One turn moves each row of this set onto another row. After a few examples, where does it send each row asked below?
zada: [ -1  12  -7 -10  15   3   2  -7   1  10   0   0  11  -6]
bofo: [  4 -11  17   1   3  -2  17  -7  10   0   4  12  -4  -4]
nof: [ -1  -3   4 -13  -4   1   0  10   6   0   3  -5 -20  -3]
Tiv: [ 12   7   8 -15  -2   3  -3   0   4   6 -10   5  -1   7]
fuv: [  2  -4 -12   1   5  -2  13  -6   8  -4   4 -10 -13  -5]
Vudo: [  1   9   1  -8  17   9  -3   2  11   6  -1   3  11 -14]
Nofa: [  0  -1   8  -5  -3  -4  -7   2   8  -3   2   5 -21  -5]
pesu: [-4 -9  1 -3 -9 -2 18 -3 13  3  5 11  8  0]
Pivos: [  1  -2   9  -7   9   8   6   0  17   1   4  12   0 -23]
bim: [ 8  4  5 -5 18 -4 -8 -3 -3 -3 -2 -5 -9 -5]
lem: [  3   8  -9 -10  21   7   2   2   3   4  -4  -5   0  -9]
nibin: [ 2 -1 -3  5 11 -1  3 -3  9 -3  2 12 19 -4]
vub: [ -9  -5  -2  -3   9  -3  11  -3  15  -8  12   2   1 -18]
favo: [  3   5  -4 -10  -4  -7  11  14  12   0   3   3   5  12]
Mutol: [  1  -2  -2 -11 -11  -6   4   1  13  -3   2  -7   6  11]
mipu: [ 0 -4  9 -5  4 -2  6  4  8 -3  2 23 13 -7]
Vul: [ 2 -6  5  1 -1 -4  8 16  9  3  2  7  5 13]
Neda: [ 11   0   1 -12  -5   1  11   7   1   9  -6  -1   9   7]
bufud: [  7   3  -1 -11   4  -2  10  12   0   7  -3   2   5  14]
tomi: [ 5  6 -3 -5 22  6  2  1 -1 -6 -4 -8  5 -3]
Zole: [-2  6 -4 -9  8 -3 -9 -5  3  3 -1 -6 15  2]
pes: [ 10   5  12 -11  -7  -2  -9   1   6   4   1  12  -6   1]
zefed: [ -3  -5  -9  -6   2  -3  -1  -8  10  -5   4 -16  -4  -8]
zil: [  6  -2  -4 -12   3  -4  20   1   9  -1   0 -11 -16  -3]
nake: [-1 -7 10  6 10  0  1 12  8  0  1 18  6 -4]
bureb: [ -1 -14   6   0  -2  -3  15   0  11  -8   3  16  -3  -9]
Kila: [ -5  -7   6  -2  12   3   6  -8   6  -4   4  15   3 -20]
Ralo: [ -6  -2  -1 -12   2  -3  15   8   9  -2  -3 -13 -12  -8]
meso: [  6   5  10  -4  10   1 -13  -8   0  -3   3   7 -10  -4]
borus: [  4  -7   5  -3   6  -2  18 -12  11  -1   5  -8 -12 -10]

bim turns into Tiv
Ralo turns into tomi
Vudo turns into Vul
Now find these:
favo turns into fuv
bureb turns into Kila
zefed turns into Zole
nake turns into bofo
pesu turns into vub
zil turns into lem
meso turns into pes

One turn moves each row of this set onto another row. After a few examples, where does it send each row asked below?
Zumom: [  3  -9  18   0   8 -25 -11 -13   6 -10  -4   3   1 -11 -16 -15  -7  -2
  10  10  -5   6  -7  -7  16 -14  -3  -4  -9  16  -4   0  -3  -8  -1  -2
  -1  -9  -9  -2 -14  -7]
Nuve: [-18  -3  -4  -7  17  -3   2   1  13 -18   5  -2  -2 -15  -8 -19   7  -9
  -1   8   2  15  -6  15  -5  -1  -4  -2 -32   5  -5 -19  -3   6  -5  -4
   5 -13  -3   9 -12   8]
nivun: [  7  -5  17  14  10 -21   5 -11  -2  -5  -2 -19   1 -10  -9 -19   8  -5
 -12  -8   8  19  -8   8  -5   2  -1   3  -9  -4  11 -10 -21  -8  -9 -10
  -1 -10  -7  -2   4   7]
razu: [  8  -8   2  11  12  -3  -4  -8  12 -11   5 -23  -1 -24 -14 -10   7 -14
   2  14  -9  20  17   2  -4  10  -3   4 -13   6  -8  -6 -16   3 -18  -8
  -4  -4   2   4  10  -9]
lume: [  3   7   9  -2   3 -12 -18   8  11  -1  -3  -3   9 -16  -1  -4 -12  -2
   7   8  -1   2  -3   0   6  -3   8  -1  -1   5  -8 -14   0  -4  15  -2
  15  -6  -5  10 -15   2]
lesar: [  9   0  11  -1   4 -16 -13  -1   2 -13  -9  -4   9  -9  -4 -12 -16  -6
   5   8   0  -1  -5   2  12 -11  10   2  -5  16  -2   0   4  -6  11  -5
   4 -11  -2   8  -6   1]
mesin: [-17  -6  -2  -4  18  -5   4  -6  13 -17   4   0  -2 -15 -11 -20   9  -8
   0   9  -1  18  -8  13  -3  -2  -8  -4 -34   6  -5 -18  -3   6 -10  -2
   2 -13  -5   4 -13   7]
lir: [  6  -4  16  19   9 -18   4 -15   1   0  -1 -18   3 -12 -12 -16   9  -3
 -13  -7   4  21  -9   8  -5   4  -3   1  -7  -5  11 -15 -21  -6 -11  -8
  -1  -8  -8  -3   2   9]
fudos: [  1  -8  15   9   4 -15 -13 -17  13   2  -1   4   6 -16 -21  -6  -3   2
   7  13 -15  11  -7  -6  15  -7  -6 -10  -4  10  -4 -12  -5  -1  -2   5
   2  -4 -11  -5 -19  -1]
gono: [  8  -5   0  11  11  -1  -5  -5  13  -8   5 -23   1 -26 -12  -8   6 -14
   0  13  -9  21  18   3  -5  13  -2   4 -13   5  -8  -8 -16   4 -15  -8
  -1  -5   3   5  10  -8]
daza: [-19  -4  -4  -3  17  -2   3  -5  14 -14   5   0  -1 -16 -12 -17   9  -7
  -2  11  -3  19  -7  14  -4   1  -7  -5 -32   4  -5 -21  -4   7  -9  -2
   3 -11  -4   5 -15   9]
vagoz: [  8   4   6   4  -1  -6 -16   2   9  -3  -8  -5  15 -15  -4  -4 -15  -2
   2  10  -5   2  -3   4   8  -4  11   0   1   9  -3 -11   5   0  15  -1
  11  -7  -3  11  -9   6]
vidoz: [  6  -1  13  18   7 -14   3 -11   3   3   0 -19   5 -15  -9 -13   9  -3
 -14  -8   5  21  -7  10  -6   8  -1   1  -5  -8  10 -19 -21  -4  -6  -7
   3  -6  -7  -1   1  12]
Zome: [  4  -1  15  -8   7 -23 -14   2   6 -12  -4  -1   4 -10  -4 -15 -12  -6
  10   6   3  -1  -5  -2  10 -11   6   0  -7  13  -6  -1  -1 -10   9  -5
   7 -11  -6   7 -12  -5]
Sameb: [-18  -2  -4  -5  15  -1   2  -1  15 -14   5  -2  -1 -16  -8 -17   7  -7
  -2   9  -1  17  -7  16  -5   1  -5  -4 -31   3  -5 -22  -3   7  -7  -2
   6 -12  -3   8 -14   9]
bolu: [  9  -7   2   9  13  -4  -4  -6   9 -14   4 -24  -1 -22 -12 -12   6 -15
   2  13  -7  19  17   3  -5   9  -2   4 -15   7  -8  -2 -16   2 -17 -10
  -4  -6   3   4  12 -11]
Medu: [  9  -5   1   7  12  -4  -4  -1  10 -13   4 -25   0 -23  -9 -12   4 -16
   2  13  -6  17  18   4  -7  10   0   6 -15   6  -8  -4 -16   1 -14 -11
  -2  -6   4   7  12 -10]
dubi: [  6  -9  12  14   1 -11 -12 -21   9  -2  -6   1  11 -14 -21  -6  -7   2
   3  14 -16  10  -6  -3  17  -9  -2  -7  -3  14   0  -6   1   2  -1   3
  -3  -6  -8  -4 -12   3]
Ler: [  6   1  13  15   8 -15   1  -5   1   0  -1 -21   5 -13  -5 -15   7  -4
 -14  -9   9  18  -6  11  -9   7   2   3  -5  -8   9 -18 -20  -6  -4  -9
   6  -8  -6   2   3  10]
bope: [  9  -3  -1   9  11  -1  -5  -1  12 -10   5 -25   1 -25  -9  -9   5 -14
   1  12  -6  18  18   4  -7  13   0   6 -13   4  -9  -7 -16   3 -14  -9
   0  -5   3   8  11  -9]
kifi: [-18  -5  -3  -7  17  -6   3  -2  11 -20   4  -2  -3 -14  -9 -20   8  -9
   0   8   1  15  -8  15  -4  -2  -6  -4 -34   6  -5 -16  -3   5  -8  -4
   3 -13  -3   6 -12   7]
Mir: [  2   1  10   7   1  -7 -16  -4  17   8  -1   0  11 -19 -12   0  -6   3
   5  11 -12   9  -4  -1   9   0   1  -8   0   4  -7 -21  -3   1   7   4
  11  -1  -7   3 -20   5]
losu: [  9  -9  14   5   5 -19 -10 -15   2 -13  -8   0   7  -8 -16 -14 -12  -3
   5  11  -8   4  -7  -3  16 -15   2  -3  -6  19   1   4   2  -4   0  -3
  -4 -11  -6  -1  -6  -3]
Lemu: [  7  -1  15  11  10 -19   3  -6  -2  -4  -1 -21   2 -10  -4 -18   6  -6
 -12 -10  11  16  -7  10  -7   4   2   5  -7  -4  10 -12 -20  -8  -5 -11
   3 -10  -6   2   5   8]
Tezoz: [  8  -2   6  14  -2  -2 -15 -11  12   4  -6  -1  15 -17 -14   0 -10   3
   1  13 -14   8  -4   1  11  -2   5  -5   1   9  -2 -17   2   4   7   3
   7  -4  -5   3 -14   8]

lesar turns into dubi
Mir turns into Zome
Now find these:
Sameb turns into kifi
razu turns into bope
vidoz turns into Lemu

One turn moves each row of this set onto another row. After a few examples, where does it send each row asked below?
kam: [  3   2  12   4  15 -16  21  -5   5   9  21  -9  -4   3  18  -5  -7 -12
   6  -4 -20 -13  -6   0]
kar: [ -2  -1   7  -5   2 -15  18  -5  -3  13  21  -3  -1   6  18  -4 -13  -4
   5  -2   5 -16   0   1]
gutol: [-13 -22 -15   9  19   0  11  -7 -12   4  18  -6 -20  -1   7   6   0 -10
  -4 -12  -4 -17  12  -4]
sem: [ -7 -18  -3   6  21  -2  18   1 -23 -16  14  -4  -9  -2  10  -3  11  10
  -2 -10  -9 -13   9  -5]
bibi: [ -6  -4   5  24  16 -15  10   6  -2   3  16   6  -2   4  23   7   4 -19
  12   0 -13 -11  -6  -9]
satik: [ -1  -3   1   7  12 -17  15   1  -3   3  20  18   5   7  25  -5  -4   2
  15  -4 -14 -12   3 -10]
poz: [ -4   1   0   1  10 -15  14  -1  -6   8  24   8  -2   1  25  -5 -16 -14
  14  -2  -8 -18  -4  -8]
Mebu: [  2  -4   9   0   4 -18  18  -1   1   9  18   8   7  12  18  -5   0  11
   5  -3   0 -10   6  -2]
dozan: [  4   0  13   7  16 -16  22  -2   8   6  19  -1   2   9  15  -5   3  -3
   6  -6 -23 -10  -2   1]
kanas: [ -9 -17 -12  13  18  -1  11  -1 -18   6  16  -4 -22  -8  10  -1  -2 -12
   2 -17  -2 -14  13   6]
kibe: [ -6  -6  15   2  14 -21  14  -6 -17   8  16   8 -15   3  23  -3   2 -23
  11   9  -1 -18   1  -4]
zak: [-10 -24  -7   7  23   0  16  -4 -13   0  12  -4 -22  -5  12   0  -3 -11
  -4 -17   0 -13   8   7]
Fezop: [ -4 -15  -5  10  16  -5  13   2 -25  -6  15  -7 -10  -5   7  -4  12  14
   1 -11  -6 -11  16  -4]
bemep: [ -8 -12 -11  16  18   1  12   5 -25  -6  16   4 -13  -3   6  -3   8  -5
   8 -15 -10 -15  14  -1]
bapez: [ -9 -23 -11   4  17  -4  12  -8 -12   2  16 -14 -17  -2   8   5   3   6
 -10  -8  -2 -14  14  -6]
revem: [ -4  -7  14   7  18 -22  14  -4 -16   2  14  16 -10   4  26  -4  10 -13
  13   9  -9 -14   5  -9]
zivo: [ -5  -6   8  15  12 -17  10   0  -1  11  17 -11  -9  -2  23   8  -6 -21
   5   3  -1 -12  -9  -4]
voko: [ -1  -5  16  11   6 -20  14   1  -1   8  15 -17  -1   4  17   7   5  -1
  -1   7   4 -10  -4  -4]
sodiz: [ -3 -20  -6   7  15  -7  11  -4 -17   5  15 -15 -19 -10  10  -2   1   7
  -5 -12   3  -9  16   3]
Dad: [ -3  -8  20  -1  10 -22  16  -8 -12  11  13   3 -13   6  20  -3   7 -13
   4  10   7 -15   6   0]
Pakan: [-12 -17  -8  10  23   4  18   2 -21 -11  14   5 -14   1   8  -1   6 -10
   3 -15  -9 -17   7   1]
ditu: [  4   2  15   3  12 -16  23  -4   6   8  20 -10   0   8  13  -5  -1  -5
   3  -3 -17 -12  -3   2]
Nutop: [ -9 -20 -11   8  18  -2  14  -3 -18  -7  16  -7 -10   2   6   3  11  10
  -5  -7  -9 -15  14 -12]
dupim: [ -5 -25  -2   2  21  -6  16  -5 -15  -5  12 -13 -17  -7  14  -2   3   9
  -8 -11   0  -9  10   1]
soku: [-13 -18 -16  12  20   2  13  -2 -18  -5  17   0 -13   3   5   5   8  -6
  -1 -11 -12 -18  12 -10]
neneb: [ -2  -4  13  20  10 -17  14   7  -2   0  13   0   7  11  17   6  15   1
   6   4  -8  -9  -1  -8]
Guvug: [  2   1   9   8  18 -16  20  -2   7   7  20  -1  -1   4  19  -5  -3 -10
   9  -6 -26 -11  -5  -2]
Zopu: [ -1  -9  19   3  13 -24  15  -6 -12   6  12  11  -8   8  23  -4  15  -2
   6   9  -1 -11   9  -4]

bibi turns into neneb
Mebu turns into kar
Now find these:
zak turns into Pakan
Nutop turns into bapez
Fezop turns into sodiz
kibe turns into revem
Guvug turns into dozan

